Families of rows that turns and mirrors carry onto each other, the same ones carrying the whole set onto itself: the rest of each named row's family, in list order:
5 families of 8 rows:
kub: [-10   1   6   2  10   1 -12 -10 -11  -7  12   6 -12  -7  -1]
tig: [  0  -2   0   0  12  -1 -11  -6  -4   1  13   0 -18   6  -8]
Dofo: [ -6   3  -2   6   7 -10 -22 -10 -10  -3  11  -9  -2   6  -6]
nima: [ -6  -7   2   8 -12  -6  -4  10 -12  -4 -21  -4  15   2  -9]
guzof: [-11 -10  -3  -2 -12 -11   1  10   5   2 -15  -6  13  -5  -6]
tif: [ -5   3   4   0   9  -2 -11 -12 -19  -3  12   4 -10  -5  -2]
Tibi: [ -9  -1  -3   6  10  -4 -20 -13 -10  -4  13  -6   0   4  -2]
Didid: [-12  -6  -6  -1 -16 -11   4  13   1   4 -10   0  13  -4  -3]
ziluf: [ -4   3   0   8   9  -9 -20 -14 -10  -8  11  -6   1   3  -3]
rira: [-13 -17  -4   5  -8  -2   5  14  -5   2 -15   4   4  -4 -13]
Doru: [ -4 -10  -1  11 -17  -8   0   9 -10  -3 -17  -7  16   1  -7]
roron: [ -2   1  -4   3   9  -9 -23 -13  -5  -4  10  -7   1   2  -1]
fugam: [ -8  -2   9  -3  -9   0   9   6  -1  -1 -21   2   8  -5  -5]
fug: [ -1   1   0   8  12   4  -9  -3  -4  -1  13   3 -16   4   0]
mimag: [ -3   6   2   5   4  -2 -19  -8  -9  12  12  -7 -11  -4   5]
batu: [  4  -7  -3   7  11  -1 -11  -8  -6   0  13  -2 -14   7  -3]
zami: [ -9  -6  -5  -1 -15 -10   4  16   1   9  -8  -4  12  -3  -6]
zis: [ -4 -10   9   1  -8  -1  12   7  -4  -5 -17   2   9  -4 -10]
Kob: [ -5  -6  -1  12 -15  -7  -2  12  -9  -2 -20   0  11   2  -4]
dud: [  1  -6  -1   4  16   2 -11  -5  -2   1  13  -1 -10   6  -1]
Simaz: [-10  -5   6   6  -7   3   7  10   3  -3 -19   2   9  -1  -9]
gilob: [ -1   0  -2  -1   8 -11 -18 -11 -11  -4  13  -5   1   5   1]
fel: [ -3  -9  -1   6 -11 -10  -5   9 -10   4 -23  -2  15   1  -3]
Ponu: [ -7  -6  -2   0 -19 -10   4  12  -4   7  -9  -7  14  -7  -5]
Rosug: [-10  -6   9   4  -5   3  12  13  -3  -3 -17   4   8   0  -4]
Buro: [ -5  -3   6   0  -7  -4  11  10   3  -6 -19   5  11  -2  -5]
pako: [-15 -18  -1   1  -7  -2   8  14 -10  -1 -11   6   4  -1  -8]
Vos: [ -4  10   0   2   1 -10 -18  -7  -7   8  12  -9 -13  -1  -1]
Fugez: [ -7   3   9  -3  11  -2 -12 -12  -8  -5   7   2 -15  -2  -8]
tego: [ -7   2   9  -3   8  -4 -11 -17  -9  -3   9   3 -13  -7  -3]
foza: [  1   5  -3   3   4  -9 -23  -9  -8   9   6  -4  -9  -5   4]
dilo: [ -7  -1   8  -3  14  -1 -15 -11 -13  -1   8   1  -9  -8  -3]
niki: [ -7 -19  -7   1  -8  -3   4  13  -9  -1 -15   3   2   4 -13]
fibun: [  5   6   1   1   3  -8 -17  -8 -12   9  11  -4  -9  -2   5]
zival: [ -5 -19  -5   2  -9  -7   4  16  -6  -1 -17   8   2  -2  -7]
Gef: [ -4 -19  -3   2  -9  -3  13  11  -6   1 -12   3   3  -3 -13]
Mes: [ -4 -11   1  10 -13  -7  -5  11  -4   0 -24  -7  10  -1  -6]
sor: [ -1   3  -1   5   3  -8 -17  -4  -7  12  14  -4 -12  -4   1]
Bilim: [ -9  -7  -5  -2 -12 -12   1   9   1   6 -14  -4  17  -2  -2]
Zilel: [  2   2  -2   4  12   1  -7  -6  -7   0  17   3 -10   7  -1]

The rest of the family of Zilel: guzof, tif, rira, Simaz, gilob, fibun, Mes
The rest of the family of Gef: tig, Dofo, Doru, zis, Ponu, Vos, Fugez
The rest of the family of Bilim: kub, roron, fug, fel, Rosug, pako, foza
The rest of the family of Buro: Tibi, Didid, mimag, Kob, dud, dilo, zival

Families of rows that turns and mirrors carry onto each other, the same ones carrying the whole set onto itself: the rest of each named row's family, in list order:
4 families of 8 rows:
migez: [ -8  10  -6 -16   6 -11   7 -12  10  14  -6   8   6  16  -7]
vaz: [-11  27  -5  -6 -23   0  -1 -13  19  15  -1   5   6  16 -12]
mor: [ -6  19 -15 -19  -5  18 -17  -9   7  -6  -8  -1   4  -1  -3]
Kigi: [ -2  34 -22  -6   1  -3 -10 -16   7  -2  -3  -3   0  -8  -9]
Lopuv: [  1  15 -16 -14  -4  -8   2  -4   0   7  -1  16  -3  14  13]
gezib: [ -9  31 -19  -6 -19   1   3  -5  15  10   1  12   7  16  15]
sukuf: [  3  12 -20 -13  -1 -11   0   0  -3  10   5  12   1  13   7]
Semu: [-12  28  -6  -6 -17  -3  -1 -12  20  17   3   1  13  22 -10]
lopif: [-19  36 -25  -2  12  -3 -16 -10   1   8   2   6  14  20  -3]
guvod: [-10  15  -7 -16   4 -13   3  -6  13  11  -8   9   8   9 -13]
bepi: [-12  15 -16 -13  -2  12 -26  -7   0   3  -4  -2   5  26  -8]
dovi: [-10  15  -5 -19   8  -7   5  -5   8   8  -5  10   9  14 -16]
Danaf: [ -4  22 -13 -19  -7  17 -13 -10   5 -10 -12  -1   1   5   3]
nis: [ -8  40 -20  -4  -2   4  -9 -14   7  -2   3  -1   3  -7  -5]
Budab: [-10  32 -18  -4 -21  -4  -1  -1   8   7   2  12  12  14  15]
zar: [-13  30  -9 -10 -17  -8   3 -16  17  18  -4   2  10  20  -9]
rona: [ -8  28  -5  -7 -20  -4  -2 -12  19  15   2  -3  12  17 -14]
pota: [ -3  39 -19  -6   1  -1  -7 -16   5  -2   6  -1   0  -4  -5]
Kanam: [ -4  38 -20  -5  -1   1 -14 -11   0  -5   2   0   8  -7  -7]
Pir: [ -7  13  -5 -21   2  -8   3  -9   9  11  -8  10   5  17 -15]
Zav: [  1  11 -20 -13  -3  -5   3  -2   0   7   0  16  -3   6   9]
Nota: [-12  29 -19  -6 -22   1  -6   0  11   7  -1  12  14  13  15]
Lunon: [ -8  11 -18 -11   3  11 -23 -11   1   8  -5  -4   7  28  -3]
vala: [-17  35 -22  -2  10  -6 -19 -11   0   9   1   1  15  18  -9]
bege: [ -1  12 -21 -11  -4  -5  -3  -1  -4   8   4  17  -5  10   7]
Zisel: [-10  28 -16  -8 -19   6  -1   0   7   8   2  14  13  20  16]
Duguz: [ -9  13 -19 -10  -4  10 -23 -13   2  10  -7  -5   4  29  -2]
sige: [-16  33 -26  -3  13  -5 -14  -7  -2   3   4   0  16  17  -1]
pevag: [ -6  21 -10 -20  -5  15  -9 -12  10  -9 -14  -4   4   4   3]
fonik: [ -9  23 -10 -18  -6  19 -15 -14  12  -6 -15   2   3   6  -2]
lag: [-16  31 -22   3   8   2 -20  -6   0   5   6   0  17  17  -9]
serof: [-10  18 -17 -10  -4  13 -23 -13  -1   7   2  -3   5  30  -1]

The rest of the family of zar: migez, mor, Lopuv, gezib, bepi, Kanam, lag
The rest of the family of rona: lopif, dovi, pota, Nota, bege, Duguz, pevag
The rest of the family of sige: vaz, Kigi, sukuf, guvod, Zisel, fonik, serof
The rest of the family of Semu: Danaf, nis, Budab, Pir, Zav, Lunon, vala

Families of rows that turns and mirrors carry onto each other, the same ones carrying the whole set onto itself: the rest of each named row's family, in list order:
4 families of 8 rows:
Tigeb: [ 11   7  -6   5 -16  -2  -5   1  -7  -2 -13   2  17  13  -2   0   2   1
   9   1  -3  12   6   6]
gul: [ 13   9  -4  -4 -15  -6  -4  -1  -2   1 -13   2  21  11   0   1   2   3
   6   0  -5  12   7   7]
Gog: [  0 -19  -1  -1  -3   3  -2   1   4   4  10   1   3  15  -3   6  14   9
  14  -7  13  11  -5  -9]
gelek: [ -4  -6  -4  -1   6  -8  -4  -6 -13  11  -1 -12  -1   3   5 -17   7 -10
  -1   4   2  13   8  -4]
susok: [  3   2 -14   8   0   1   6 -18  -8   2  -2   7   7   0   9  -1  -3  15
 -13 -10   0   4  -8 -12]
gaku: [  4  14  -8  -7  -4  -4   5  -4  -3  -3 -10  -2  -8 -15   7  -7 -13  -5
  -4   9 -10  -5   5   5]
paze: [ -2  -4   9 -13  -3  -2  -3  14   9   3  -4  -3 -10   0  -8   2   3  -8
  21   6   2   3   8   9]
Tupo: [ -4  -4  -7   1  13  -8  -6  -7 -11   7   0 -13  -1   3   3 -12   8  -6
   3   2  -1  17  10  -6]
sem: [-11 -12  -3  -2  12   2   7  -4   4   5   6   1 -24 -13   0  -1  -2   4
   3  -2   7  -5  -6 -11]
Biri: [ -9 -14   0  -4  14   0   7  -8   4   8  10   3 -19 -14  -3   1  -1   6
   1  -3   7  -5  -8  -8]
Ris: [  6  -3 -17   7   1   2  10 -17  -7   0   0   7   9  -5   8   5  -2  15
 -10 -11   2   4  -2  -8]
der: [  4  14  -6  -6   1  -4   7  -2  -3   2 -13  -1 -12 -13   5  -7 -11   1
  -5   8 -11 -10   6   4]
leze: [  3   2   3  -7 -15   4   7   7  13  -3  -5  14  -2  -4  -6  13  -8  14
   8 -10  -1  -6 -12   6]
zuka: [ -2 -16   1   0  -4   1  -4  -2   5   2   8   5   8  13  -6   8  11   7
  14 -11  13  18  -5  -6]
fozov: [  5  -5 -20   7   0  -3   5 -16  -9   0  -5   7   6   3   7   2  -3  16
  -8 -13  -3   2  -6  -8]
Nabep: [ -5  -6  -4  -3   8  -4  -5  -8 -13  11   2 -13   2   3   4 -15   6  -5
   6   5   2  11  12  -8]
mudo: [  6   1   1  -7 -16   6   9   3  12  -1  -5  18  -3  -3  -4  13  -8  12
   5  -4   2 -10  -9   4]
Pag: [ -4   1  12 -12  -4  -4  -6  12   9   5  -4  -3 -12   5  -9  -3   2  -9
  20   8   1   3   3   5]
Tikib: [ 5  3 -1 -5 -9  6  8  2 16 -6 -4 16 -4 -5 -5 18 -5 16 11 -7  1 -6 -6  2]
dira: [ -2  -5  -8   1  11  -5  -5 -11 -11   9  -1 -10  -1   4   6 -12   9  -7
   0   5   3  14  13  -9]
Zapaz: [ -2  -1  11 -10  -1  -2 -10  13   9   5  -5  -7 -11  -1  -6   0   2 -10
  21   7   4   3   6   4]
fufu: [-12  -6  -2  -9  15   5   7  -8   4   6   8   0 -19 -10  -4  -3  -1   4
  -1  -6   5  -6  -9 -10]
Pog: [  7   3  -1  -3 -11   1   8   4  14  -6  -7  17  -6  -3  -5  16  -6  12
   3  -8   0  -4 -12   6]
sutog: [  2  16  -4  -5   2  -6   4  -6  -2   1 -15   2  -7 -15   3  -4 -14  -2
  -6   4 -11  -3   6   5]
lin: [  4  -2 -16   5  -2   0  13 -17  -7  -1  -1  10   8   1   6   2  -2  17
 -12 -10  -3   4  -5  -7]
Fopi: [ 11   9  -5   0 -16  -2  -4   3  -2  -3 -16   1  15  12   3   0   0   1
   7   0  -7  12   8   5]
Rini: [ -3   1  14 -13  -3   1  -3  11  11   6   0  -2  -9  -3  -7  -1   3  -9
  17  11   5   4   6   5]
silud: [ 15   4  -3   2 -18  -7  -4   3  -3  -1 -14   4  15   9   4   4   2   2
  10   4  -3  13  10   7]
Rig: [ -1 -21   6   0  -4   0  -4  -2   4   5   8   3   5  13  -2  11   8   7
  11 -10  10  15  -6  -5]
Zuza: [ -1 -18   2   1   0   2  -2   0   4   8   5   6   5  14  -7   9  12  12
  12 -12  12  12  -4  -8]
lig: [  2  17 -10  -7   1  -3   6  -3  -2   1 -13   1  -9 -14   2 -10  -9  -1
  -2   7  -9  -7   7   3]
poma: [ -9  -9   0 -11  13   0   7  -6   8   7   7   2 -20 -14   2   1  -2   5
   0  -3   5  -4  -5 -10]

The rest of the family of der: Biri, leze, zuka, dira, Zapaz, lin, Fopi
The rest of the family of Rini: Gog, gelek, fozov, Tikib, fufu, sutog, silud
The rest of the family of Ris: gul, Tupo, sem, mudo, Pag, Rig, lig

Families of rows that turns and mirrors carry onto each other, the same ones carrying the whole set onto itself: the rest of each named row's family, in list order:
4 families of 8 rows:
vek: [  3   3   4  12 -12  13  -8   0   1  12]
bubof: [-13  13   3  17   1  10  -5  14   4   2]
Memus: [-13  10   3  -6   9  -6   6   5  -3  -9]
por: [-15   8  -5  13   0  11   8  13   2   1]
Giki: [ 11  -1   7  -4   8  -4  -8 -11  -8   6]
Gos: [-1 18 -7 -5  1 16 -5 -5  4  0]
Nugop: [-3 -4  0 -9  8  1  6  7 12  7]
paz: [ 10   0  -3  12  -4  10 -15   4  -1  14]
vobub: [ -3  -7   5  10   3 -12  -2  13  -8   5]
nam: [ 6  1 -2 -1  6  6  7  3 17  6]
keboz: [-10   8   3  10   1   2  -6   0 -23   0]
bakob: [  9  -2  -2 -13   3  -5  -5  -6  -7   3]
tebi: [  2  -3   2  18   0 -11   4   8  -2   9]
las: [  7  -5  -5   9   0  17 -12   9   7   0]
Tifim: [-14   4  -4  16   8   7   1  17   1   8]
fas: [ -5  15 -18  -1  -1  12  -2   2  -7  -2]
vukag: [-14  18   0  -4   5  16  -4  -2   1   3]
tisu: [ -7   0   4   8 -16   0  -8   1  -9  -7]
duv: [ -6  11  -2  17   0   3 -14  -4 -16   2]
fifos: [ 3  5 -3 -3  7  0  6 13 14 14]
tiv: [-4 14 -2 18  4 -4 -1 10  7 -6]
napap: [  3   2  -8   6 -10  10  -6   0   4  17]
sefid: [ -6   5   1   7  -2   3 -15  -4 -18  -9]
suf: [  4   3   3  -9   0  -3  -8 -14  -2   1]
kif: [-6 11  0 -8  5 21 -3 -5 -2 -2]
Kibur: [ 5 10 -4 -5 20  4  0 10  4 10]
Tane: [ 3 -4 17  4  4 -9 -9 10  2  8]
gela: [-14   5   7   1  17  -6  -2   3  -6 -10]
Lik: [-7  6 -2 -2 18 -6  9  3 -7 -7]
Lem: [  3  -4   2 -15  -1   8  -9   1 -12   9]
tob: [  3 -13  -2  11   3 -12  -4   4  -3   4]
miko: [-10  16   4  -5   4 -11   3   2 -11   3]

The rest of the family of Giki: vek, por, nam, keboz, tebi, kif, Lik
The rest of the family of Lem: las, fas, tisu, tiv, Kibur, Tane, miko
The rest of the family of vobub: bubof, Memus, Gos, paz, bakob, fifos, sefid

